Each path is a new rotation, seen through one point. The rows after it are directions, each followed by how far the rotation turns it, in degrees a step (0 if it stays put).
Each turn is a multiple of 5 degrees from 10 to 175, or 0.
Each row of a path follows its step; steps can be skipped.
Rotation 1:
step 2: [  4 -11  -5   6  -4  -4  14  -5   9 -15  -3  -8  -2 -19  -3  11  18   6
  10   0  11  10  -4  -8   5   3   2   1  -4   4  -8  -3   8  -9 -16   9
   0  19  11  -4  -3   9 -10  -2  11  -1  11  12  -7  -5  25  -5  21   9
  -2  -2  21 -21   3  -4   6 -16  12   9   0  -9   5   3 -10  20  -1   9
  -5  -1  -3   8 -10   0  16   1  -5 -20   9  -2   4 -15  -5  -1]
step 17: [ 11 -19  16  -1  -6   5   4  17   9  16 -10  16 -13  15 -13  -1  15  -6
   0  17   0   3  16  -4  -1   5  -4  -4  14  11   6  -5  -6  -5  10   4
  -7   8  14  -3  -3  -8   4  -7  20  -7   5  13  10  -7   1   7   0 -15
 -15  -6 -14  -6  20 -24  -3 -14   7   2 -12 -16  -3   5  10   4   2   5
   6   6   5  17   0  -6 -11  -6  -1  -3   5  -3   4  -9  -6 -10]
step 18: [ 10  -7  -1  13  -3  16   4   7   5  -3  -6  11  -2  -9   0  18   5  -5
  -2  -3   2  -3  -4  -7   4   6  -7   8   7  -7   5  -3   3  -7   6 -10
 -14   6   6  -3   2  12 -12 -10  24   2  18  22  -7   6  -2  -1  26   7
 -12  -2  -9 -17  -3  -2   4 -23   1  10  -2 -11   4  -1  -2  12   2   6
   0  -7 -12   2   2   9  11   3 -11 -23  15  16   3 -19 -20   2]
step 20: [ 11  -4   1 -13  -7 -16   0   9  -3 -14  -9  16  -5   0 -16  24  12   7
  15   4  -6   7  11  -4  11   5  -4   0   7 -12   7  -9 -12  -3 -12  -2
  21   1   5   1  -6  -8   5  -1   2   1  13   6  -7   3  12   5   5  -1
   5  -3   5  -1  12  -5  -2  -7   4  13   2 -16   3   6  -8  33   8   4
 -23   1   7   7  -7 -11  -2   3  -3 -19   7  14 -10   0  -1 -18]
step 21: [  2  18   6  15   2  -1   2   0 -10  15 -10   6  -2 -12   1   9  14   1
   3   5   8   6   8   5  -7  -7  -5 -14   5   2   7  -9   2  -3   9 -10
  -2  -8  10  -5 -17   1  -3  -5  30 -21  -8  -2  -8  11   8  11   5   3
  -6   2   9  -4   8  13 -12 -17  19  -8  16 -15   0   0   3  26   7   8
   6   7   1  13 -13  -2   0  -5  16 -15   1   6  -5  -8 -10  -6]
step 24: [ -1  -8   0   7  -4   5  -4   9  -1   7   9   9   3   3  -6   8  19   2
   2   2   5   7   4   0   4  -5  -2 -10  -2 -11 -13  10  10  -4 -20  -5
  -6  -6  11   1 -28   6  10  12  23   2   8   9 -16  -2  11  20  -2 -15
   4 -16  -2   3   0  -6  -7 -14  15  14  17  -5   7  11  -1 -11  -4  11
  -6  19   4  19   6   6  13 -14 -10  -4   4   3  -8 -10   0   6]
step 34: [  9  -4  -8   2  -8  14  16  -1 -11  13   3  20   1 -11   1   8  20   2
 -22   4   5  -4   3 -10   0  -1 -12   9  10  -1   5  11  -4   0  10 -14
  -9   4  10   2  -3   4  -4  -6  18   4   6  -2   5   7  -5  17  19  -7
  -9  -5  -8   2   2   0 -12 -15  13   5  -7  -9  -4  -3 -19  15  18   7
 -16  -2 -15  14   8   9   6  -7  -6  -9  14 -10  18 -15  -1   1]
step 38: [ -6  15  -5 -12  -3 -10  -9   3 -14  26 -14   8  -9   4  -2  11  11   0
  -6   8   2   7  27  -3 -11  13   7  -3  11   3   0 -19   8   1 -12  -3
  13  12  10  -9 -11  -8   8   4  11  -2   7  18  -3   1  -2  -3   2 -10
  -9   6 -15  -2  16  -9 -13 -13   9   4 -16  -1  -4  -3   7   7   5   9
 -16  -6  -8  17  -7 -10 -10   7   0  -5   2   2  -3 -11  -2 -16]
[ 3  1  1  0  1 -1  2  0 -1 -1  1 -2 -3  3  0 -2 -3  1  1  1 -1 -2  1 -2
 -1 -1  2  1  0  0 -2 -1  0  4  1  3  0  3  1  0  0 -6  1 -1 -2  1  2  2
 -2  2 -4  2 -3  2  1 -4  1 -1  9 -2  2 -1 -1  0 -2  1 -1 -1  3  0 -3 -4
 -5 -2  1  0  3 -1 -4 -3 -2  1 -2  0 -4  1 -1 -2]
135
[-3  0  1 -1  1  1  4 -3  0  3 -1  0 -3 -4  5  0 -2  0  1  1  1  3  1  1
  2 -1  3 -1  1 -1 -1 -4  1  3 -4  4  1  3  4 -2  4  3  0 -2 -2  2 -3 -3
 -1 -4  1  2  3  1 -2  1  0  1  1 -2  0  0  2 -2 -6  3 -1  0 -3 -2 -1  6
 -1 -4 -1  0  2 -1  0  1 -2 -1  0 -2  2  3  2  0]
10
[ 2  2 -1  0 -1  0 -1 -2  1 -1 -1  1 -5 -1  4  2 -3  3 -1  3  0 -1 -2  2
  0 -4 -1 -2  3  1  1  1  1 -5 -4 -1  4  2 -1 -3 -3 -1 -7  1  0  1 -1 -2
  2  2 -2  3 -2  0  2 -2  1  2  0 -1 -1  0 -3  4  1  3 -1  0  3 -1 -1 -1
  4  5  2  1  0  2  4  2 -2  4  0  1 -1  0  3  0]
20
[ 1 -2 -2 -1 -2  2  1  0 -2  0 -1  1  1  5 -2  3  1 -4 -3 -1 -1 -1  0 -5
  3  4  3 -1  2 -3  1 -1  2  0 -2  0  3 -1  1 -1 -1  1 -1  2 -2 -1 -1  3
  1  1  0  1 -6 -2  0 -5 -5  4  1  0  1  0 -1 -1  2  4 -1  5 -2  1  1  0
  2 -1 -2 -1  3  1  2 -1  1 -3  0 -1  4  0  5 -4]
155
[-1  0  3  0 -3 -3  1  2  1  0  0 -6 -1 -3  0  0  4 -1 -4  3  1  1  2 -2
 -2  0  2  0 -2  2 -3 -1 -2  2  5  1  1  1  0  1 -1 -1 -5  0  3 -3 -5  0
  0 -2  1  0 -2  0 -1  0  3  3  1 -1  0  2  0 -2 -3 -3 -1  2  5  4 -2  0
  6  1  1 -3  1  0 -1  1  3 -1 -2 -3  2 -2  2  2]
175
